x =
[[130 127 126 130 131 127 131 126 127 126 127 128 125 132 133 130]
 [133 129 137 134 122 127 121 124 126 134 130 129 126 128 138 133]
 [129 129 123 131 121 129 136 125 119 122 120 131 127 134 138 128]
 [142 133 143 140 111 135 111 128 113 133 121 141 122 128 157 149]
 [134 127 132 125 145 131 123 135 136 137 134 130 127 129 123 134]
 [139 136 147 135 132 131 105 126 129 141 137 135 122 123 149 145]
 [138 127 134 131 129 130 123 128 130 133 126 131 123 122 132 129]
 [126 129 131 130 140 121 131 123 138 131 141 113 127 130 119 118]
 [129 126 121 131 128 121 139 122 131 124 122 120 126 128 119 117]]
Rows and columns are counted from 0.
(0, 0) = 130
(4, 7) = 135
(7, 1) = 129
(1, 4) = 122
(6, 13) = 122
(2, 14) = 138
(1, 5) = 127
(7, 14) = 119
(3, 13) = 128
(8, 8) = 131
(7, 12) = 127
(7, 13) = 130
(5, 14) = 149
(8, 5) = 121
(7, 8) = 138
(8, 12) = 126
(1, 7) = 124
(5, 7) = 126
(3, 0) = 142
(1, 0) = 133
(5, 1) = 136
(4, 6) = 123
(6, 4) = 129
(3, 4) = 111
(4, 10) = 134
(2, 12) = 127
(2, 0) = 129
(6, 1) = 127
(1, 9) = 134
(5, 0) = 139
(2, 7) = 125
(4, 2) = 132
(5, 9) = 141
(0, 9) = 126

grid =
[[132 148 122 135 141 141 142 133 142 123 131 145 119 131]
 [118 115 127 132 149 115 117 125 117 128 123 151 140 128]]
grid[0,-14]: 132
grid[1]: [118, 115, 127, 132, 149, 115, 117, 125, 117, 128, 123, 151, 140, 128]
grid[:, 2]: [122, 127]
grid[1,-7]: 125
grid[-1,-9]: 115
grid[:, 3]: [135, 132]
grid[-2,-1]: 131
grid[-2,8]: 142
grid[0,-13]: 148
grid[-2,7]: 133

A =
[[106 127 125 140 130 143 139 127 134 135]
 [131 113 106 134 139 123 128 137 133 138]
 [148 125 133 110 124 113 124 137 130 127]
 [147 135 143 109 120 115 125 129 125 124]
 [139 142 148 114 117 122 121 119 120 117]
 [112 133 143 124 122 135 145 131 138 140]]
A[0][0] = 106
A[-4] = [148, 125, 133, 110, 124, 113, 124, 137, 130, 127]
A[-1][4] = 122
A[:, -6] = [130, 139, 124, 120, 117, 122]
A[1] = [131, 113, 106, 134, 139, 123, 128, 137, 133, 138]
A[-2] = [139, 142, 148, 114, 117, 122, 121, 119, 120, 117]
A[2][-6] = 124
A[:, 3] = [140, 134, 110, 109, 114, 124]
A[-4][0] = 148
A[1][1] = 113
A[-3][0] = 147
A[0][-8] = 125
A[5][5] = 135
A[4][6] = 121
A[-5][9] = 138
A[-5][-6] = 139
A[5][-2] = 138
A[-6] = [106, 127, 125, 140, 130, 143, 139, 127, 134, 135]
A[-3] = [147, 135, 143, 109, 120, 115, 125, 129, 125, 124]
A[3][-7] = 109
A[:, -9] = [127, 113, 125, 135, 142, 133]
A[:, 0] = [106, 131, 148, 147, 139, 112]

X = 151	144	126	121	121	139	109	143
X[0]	151
X[4]	121
X[5]	139
X[3]	121

a = [126 110 139 141 127 154 113]
a[0] = 126
a[3] = 141
a[6] = 113

data =
[[134 127 128 126 129 110 128 118 137]
 [134 117 119 121 136 110 111 122 141]
 [129 131 127 137 114 106 136 113 132]
 [123 132 127 138 115 125 135 124 123]
 [119 125 118 131 124 142 117 139 119]
 [138 135 143 122 136 127 142 125 133]
 [127 133 131 131 125 135 134 131 124]
 [125 122 119 127 128 127 116 131 129]
 [120 118 111 132 122 123 109 129 127]
 [137 143 149 128 129 129 155 124 129]
 [130 138 141 131 125 133 146 127 124]]
Indices start at 0.
(0, 0) -> 134
(1, 3) -> 121
(5, 0) -> 138
(7, 4) -> 128
(7, 7) -> 131
(9, 7) -> 124
(2, 7) -> 113
(9, 4) -> 129
(10, 6) -> 146
(5, 5) -> 127
(1, 7) -> 122
(3, 0) -> 123
(8, 6) -> 109
(5, 7) -> 125
(0, 2) -> 128
(9, 6) -> 155
(10, 5) -> 133
(1, 1) -> 117
(0, 3) -> 126
(10, 8) -> 124
(4, 6) -> 117
(9, 1) -> 143
(0, 8) -> 137
(4, 3) -> 131
(7, 1) -> 122
(8, 5) -> 123
(8, 4) -> 122
(8, 8) -> 127
(5, 6) -> 142
(3, 5) -> 125
(2, 0) -> 129
(6, 3) -> 131
(4, 5) -> 142
(1, 2) -> 119

m = [123 111 100 132]
m[0] = 123
m[2] = 100
m[1] = 111

arr =
150,121,118,131,110,125,135,123,150,139
153,128,119,130,110,124,135,123,150,130
142,121,118,131,116,136,136,122,150,128
154,122,118,130,110,125,135,122,150,134
142,121,119,130,114,137,137,123,150,129
arr[0][0]: 150
arr[1][8]: 150
arr[3][6]: 135
arr[:, 4]: [110, 110, 116, 110, 114]
arr[0][6]: 135
arr[:, 8]: [150, 150, 150, 150, 150]
arr[4][4]: 114
arr[4]: [142, 121, 119, 130, 114, 137, 137, 123, 150, 129]
arr[0][8]: 150
arr[3][8]: 150
arr[3][2]: 118
arr[4][8]: 150
arr[:, 1]: [121, 128, 121, 122, 121]
arr[4][3]: 130
arr[1][4]: 110
arr[3][1]: 122

B =
[[125 136 116 100]
 [148 118 122 127]
 [137 125 118 129]]
B[0, 0]: 125
B[2, -4]: 137
B[2]: [137, 125, 118, 129]
B[-2, -2]: 122
B[-3, 2]: 116
B[1, 0]: 148
